One turn moves each row of this set onto another row. After a few examples, where does it send each row asked below?
dafo: [ 0.37  0.24  1.87 -0.84 -0.67  0.52  0.71  2.46 -2.19 -1.98  1.73  2.77
 -0.27  1.20  0.11 -0.07  0.61  0.98 -2.52 -0.78  1.44  1.76 -0.13  2.55
 -1.49]
gol: [ 0.94  0.65 -0.16 -1.55 -0.36 -0.55  0.75  2.02 -1.45 -3.73  1.66  2.54
 -0.63  1.43 -0.63 -1.22  1.06  0.42 -2.06 -0.06  1.43  2.14  0.13  2.35
 -1.54]
pav: [ 1.42  3.28  0.20 -1.39 -1.65  0.13 -2.51  1.69  0.82 -2.03  0.72  1.74
 -0.73  0.94  0.48 -1.05  1.94  2.08 -1.05  1.16 -0.10  1.06 -0.29  1.18
 -0.26]
Novon: [ 1.59 -1.47  1.19 -3.21 -2.40 -0.42 -0.81 -0.53  0.54 -0.32  0.83  3.73
 -0.46  1.74 -2.80 -0.96  0.23  1.48  1.44 -1.34 -1.36  2.50  0.87 -1.07
  1.13]
pebe: [ 1.99 -3.35  1.38 -1.73 -1.05 -0.48 -1.05  2.01  0.49 -0.31  1.12  3.95
 -1.14  3.98 -1.43 -3.30 -0.08  0.63  0.06 -0.95 -2.19  2.80  0.79  0.56
  1.11]
zode: [-0.58  0.18  0.76 -0.26  0.84  0.52 -1.67  2.60 -1.08 -1.25  0.52  1.36
  1.84  0.62  0.98 -0.58 -0.06  0.91 -2.14 -1.84 -1.84  2.03 -0.18  1.39
  0.07]
Fede: [ 1.17 -2.74  1.36 -3.10 -0.93  0.27 -1.09  2.06  0.09 -0.48  0.86  3.87
 -1.71  3.14 -2.00 -2.83 -0.86  1.03  0.07 -1.16 -1.95  2.58  2.20  0.06
  0.74]
zugu: [ 1.51  1.26  0.83 -0.70  1.21  0.93 -1.90  2.03 -0.36 -2.57  1.00  1.14
  1.83  1.47  1.55 -1.46  0.39  1.66 -2.77 -1.30 -2.09  2.94 -0.50  0.37
  0.29]
pazi: [-0.26  1.60  0.38  0.02 -0.21  1.12 -1.10  0.90 -1.27 -2.56  1.64  1.01
  0.76  2.63 -1.77 -1.27  1.04  0.25 -2.55  1.27  0.44  4.63  0.45 -1.04
 -0.23]
ziv: [ 1.80 -2.31  0.97 -3.74 -2.47  0.22 -0.32 -0.70  1.09  0.60  1.10  3.44
 -1.16  2.41 -2.06 -1.86  0.93  1.85  0.74 -0.40 -1.18  3.01  1.00 -0.85
  0.74]
dig: [ 0.50  1.90  0.16  1.17  0.10  0.19 -0.67  1.50 -0.21 -1.38  0.61  0.04
 -0.11  2.38  2.46 -0.48  0.06  1.22 -1.52 -1.63 -0.91  2.87 -0.48  0.39
 -0.57]
fegob: [-0.87  1.65 -0.15  1.99  0.81  0.98 -0.17  0.70 -0.39 -1.55  0.63  1.30
 -0.27  3.47  0.27 -1.01  0.70  0.88 -1.38  0.29  0.13  3.73  0.30  0.39
 -1.11]
goge: [ 1.79 -1.93  1.59 -4.03 -0.54  0.31 -1.60 -0.29  0.03  1.53  0.79  2.16
 -1.22  4.16 -0.42 -2.34  0.84  0.65  0.04  0.36 -1.05  2.11  2.35 -1.49
  0.14]
tani: [-0.70 -0.16 -0.14 -0.84  1.85  2.38 -0.62  0.78  0.94 -2.74  2.30  3.15
 -0.69  2.99 -0.64 -0.16  1.32 -0.38 -1.15  1.07  0.48  3.15 -1.13  0.08
  0.08]
Zano: [ 2.30 -1.84  1.24 -1.76 -2.89 -1.24 -0.73 -0.59  0.57  0.02  1.18  3.40
 -0.29  2.68 -2.49 -1.40  0.89  0.71  1.35 -0.82 -1.12  2.94 -0.32 -0.98
  1.42]
Dav: [ 3.04 -1.19  2.73 -4.10 -0.36 -0.55 -0.42 -0.90 -1.03  0.33  0.85  2.96
  0.14  2.71 -0.34 -0.56  0.31  1.05  0.49 -1.86 -0.43  1.42  1.17 -1.33
  0.13]
pobu: [ 1.70 -3.70  0.99 -3.63 -1.09  0.64 -0.38  1.13  0.45 -0.02  1.58  3.10
 -1.45  3.44 -0.96 -2.51 -0.18  0.67 -0.11 -0.65 -1.94  2.55  2.10 -0.17
  0.26]
repe: [ 0.13  1.02 -0.27  1.36 -1.18  0.46  1.14  1.80 -0.36 -2.67  1.59  1.62
 -1.57  2.43  0.71 -0.28  0.28  0.79 -1.01 -0.61  0.76  2.74 -0.12  1.77
 -1.54]
mavu: [ 0.20  2.01  0.42 -2.87  0.76 -0.66 -1.84  1.40  0.77 -0.74  0.33  1.73
 -1.95  1.90  1.27 -1.26  1.69  2.00 -2.02 -0.78  1.01  3.17 -2.51  0.47
  0.84]
gaka: [-0.78  0.33 -0.95 -1.92  1.86  0.17 -2.35  1.89  0.48 -1.72  1.36  0.24
 -0.52  2.38  1.30 -0.41  0.54 -1.05 -1.35 -0.66 -0.71  2.82 -0.98 -0.61
  0.96]
Kefa: [ 3.64 -1.75  2.51 -3.05 -0.43 -1.76 -0.21 -0.77 -0.99  0.62  0.95  2.97
  0.22  3.69 -0.07 -1.31  1.13  0.27  0.43 -1.45 -0.25  1.54  0.01 -0.59
  0.16]
Fama: [ 0.41  2.87  0.15  0.97 -0.90  0.13 -0.34  0.83  0.70 -1.28  0.11  1.92
 -1.26  2.03  1.30 -0.79  1.29  2.71 -0.81 -0.34  0.38  2.35 -0.94  1.54
 -0.90]
teluk: [-0.53  2.80  1.40 -0.81 -2.00  0.20 -2.79  2.27 -0.36 -0.06  0.21  1.63
 -0.89  0.92  0.08 -0.84  1.37  2.17 -1.56  0.74  0.48  1.55 -0.17  1.45
 -0.08]
bup: [ 1.08  0.47  0.93 -2.06 -1.07  1.32  0.20  1.95  0.66 -2.74  3.00  2.56
 -2.50  1.93  0.43  0.32  1.09  1.05 -1.86 -0.39  1.69  3.11 -2.27  0.63
  0.20]
zogur: [ 2.09 -1.05  2.88 -3.63 -0.45  0.40 -2.04  0.94 -0.89  0.96  0.88  2.44
 -1.70  4.44 -0.62 -2.16 -0.04  0.67 -0.17  0.12 -0.56  1.84  2.78 -1.44
  0.28]
fepa: [ 2.67 -1.40  2.61 -2.28 -1.02 -0.55 -2.28  1.09 -0.31  1.16  1.14  2.36
 -1.55  5.23 -0.29 -2.62  0.68 -0.09  0.14  0.69 -0.77  1.64  1.67 -0.95
  0.48]
Fusin: [-1.33  1.28  1.32  0.77 -0.70  1.87 -1.31  0.63 -1.25 -1.15  1.45  1.86
  1.31  1.77 -1.75  0.28  1.16  0.32 -1.56  1.27  0.38  3.14  0.40 -0.28
 -0.37]
togi: [ 2.87 -2.36  1.55 -4.72 -1.13 -0.68 -0.02 -0.73 -0.26  0.89  1.04  2.30
 -0.43  2.62  0.16 -1.30  0.64  1.19  0.13 -1.78 -0.94  2.05  0.90 -0.95
  0.27]

pav goes to zugu
pobu goes to ziv
Now find these:
zode goes to Fusin
fepa goes to pebe
Fede goes to Novon
dig goes to fegob
mavu goes to gaka

